Which row each row swaps with, under one turn or mirror
The rows were stretched afterwards, more along some directions than others.
z_294: -270 7 100 193 88 -111 64 101 61 -97 -343 21 -62 103 -179 43 -119 175 46
z_912: 146 -196 178 183 -265 79 -298 182 -113 -424 -56 -181 7 1 -97 -22 179 80 94
z_259: -144 -57 -185 -226 251 224 -119 54 -159 118 -35 85 88 61 -135 87 -211 -113 107
z_816: 184 -58 -59 -215 -32 -106 168 105 -173 -203 209 242 -94 -26 86 6 -175 -183 -113
z_536: 72 -40 -75 -323 100 287 -219 1 16 -5 88 -75 -2 54 301 -106 91 29 -64
z_991: 77 -24 21 -201 -59 -112 122 204 -249 -194 109 220 -135 -73 138 -80 -199 -235 -74
z_872: -144 -57 -147 -263 244 181 -154 17 -37 40 71 71 103 68 -106 193 -100 -45 13
z_482: 54 126 394 285 -87 126 -139 301 -67 -165 -230 -18 19 -71 -24 -65 -141 59 81
z_987: 203 -95 60 83 189 121 -85 -228 -50 -38 -31 -308 -31 171 69 -99 -246 -22 77
z_579: -132 -100 -127 -240 175 143 -160 99 -45 25 -95 -38 -40 27 -169 133 -136 47 36
z_164: 81 -46 -9 -284 45 285 -243 131 -50 -23 -47 -115 -18 -15 308 -67 111 48 0
z_905: -63 -162 -171 -231 221 59 -72 58 -87 48 105 12 -4 44 -153 130 -141 -37 71
z_403: -16 -225 230 -22 -78 -76 -104 319 -307 143 42 -297 -77 -130 200 34 -191 -313 18
z_969: 260 -147 193 369 -119 -138 122 92 -237 -305 437 127 128 -248 194 186 266 170 186
z_686: 289 -209 -15 -15 66 142 7 -174 -74 -163 47 -184 -25 167 120 -73 -240 -36 46
z_863: 205 -188 67 -54 127 25 -82 -142 -65 -137 136 -274 -114 154 127 -31 -159 -32 64
z_296: -148 -34 -122 -255 250 167 -113 100 -97 127 -82 -17 -48 76 -161 89 -223 -80 96
z_523: 389 -143 197 417 -69 -65 66 76 -183 -321 355 18 149 -220 155 254 230 171 152
z_830: 99 -473 -290 -214 -85 327 -106 234 -385 -166 62 -35 76 -8 486 -128 -99 -49 -35
z_761: -69 -14 -124 -204 256 119 -103 -26 -25 98 -17 15 29 35 -184 198 -169 -66 32
z_83: 297 -173 92 -13 74 87 24 -101 -94 -246 -74 -250 -90 84 147 -9 -304 39 84
z_764: 76 144 436 276 -85 102 -148 274 -86 -158 -202 -49 -53 -109 16 -150 -124 31 30
z_116: 198 -142 76 -60 124 193 -136 -91 -110 -157 -51 -259 -98 193 97 -90 -221 -121 71
z_444: -285 -38 59 158 63 -237 151 84 21 -172 -202 157 -99 123 -196 -5 -138 126 78
z_401: 401 -139 202 350 -129 -64 39 125 -139 -331 380 27 186 -255 122 350 276 167 99
z_226: 95 -38 -38 -199 -30 -91 208 164 -243 -220 138 266 -130 -52 238 -21 -186 -201 -61
z_508: 341 -169 148 354 -139 -17 122 57 -188 -310 464 63 189 -203 180 234 266 250 217
z_54: 109 -64 -58 -248 -26 -148 178 195 -215 -115 192 206 -131 -40 183 14 -172 -266 -92
z_902: 9 -196 216 -126 -148 -209 33 320 -251 104 179 -209 -77 -168 189 180 -157 -215 137
z_880: -68 -59 -165 -219 279 66 -111 6 -48 109 16 29 33 72 -166 193 -224 -80 -8
z_415: -357 3 50 115 41 -111 92 123 31 -177 -353 156 -110 114 -141 3 -146 210 69
z_867: 62 -510 -320 -196 -87 295 -63 221 -389 -142 78 22 111 28 442 -130 -90 -23 12
z_598: -58 -133 116 -106 23 -113 -58 173 -246 314 110 -265 -63 -65 144 -7 -271 -333 34
z_584: -326 84 67 135 100 -164 147 51 30 -66 -256 210 -42 94 -154 85 -180 57 62
z_494: 50 -78 -29 -343 95 248 -241 72 -3 -27 47 -181 -55 26 293 -145 86 34 -57
z_661: -27 -206 230 -27 -33 -217 -19 251 -303 124 75 -265 -175 -126 195 -31 -319 -292 -12
z_57: -316 95 143 164 109 -86 20 45 32 -191 -330 154 -31 98 -208 10 -202 76 -7
z_841: -35 -74 -168 -219 236 130 -194 -18 -12 109 110 24 132 65 -213 182 -85 -126 -41
z_874: -9 -204 201 -62 -127 -165 -32 211 -295 142 180 -236 -108 -149 149 -18 -150 -305 96
z_425: -327 54 39 189 141 -93 85 -11 -51 -115 -197 245 -1 136 -113 -80 -162 24 91
z_232: 140 -68 -17 -201 -83 -104 181 116 -195 -195 109 121 -157 -63 129 -95 -220 -156 -132
z_219: -260 31 49 175 70 -69 24 35 69 -133 -278 125 53 139 -249 71 -54 135 63
z_368: 80 -44 10 -295 68 246 -213 75 -6 -29 127 -118 -52 23 303 -155 116 28 -59
z_206: -334 40 82 166 138 -223 81 37 -32 -65 -191 141 -69 75 -114 37 -137 78 99
z_871: 49 158 380 221 -118 149 -165 350 -122 -128 -302 25 2 -111 13 -24 -110 15 116
z_30: 11 174 421 277 -95 75 -158 262 -97 -111 -247 -9 -34 -126 -19 -105 -138 -10 45
z_944: 375 -185 125 331 -97 2 38 72 -150 -346 434 80 240 -185 188 272 312 238 154
z_130: 102 -198 167 140 -240 66 -310 168 -155 -376 -60 -164 -15 21 -181 -75 144 27 153

z_661 pairs with -> z_863
z_508 pairs with -> z_232
z_584 pairs with -> z_761
z_880 pairs with -> z_206
z_905 pairs with -> z_444

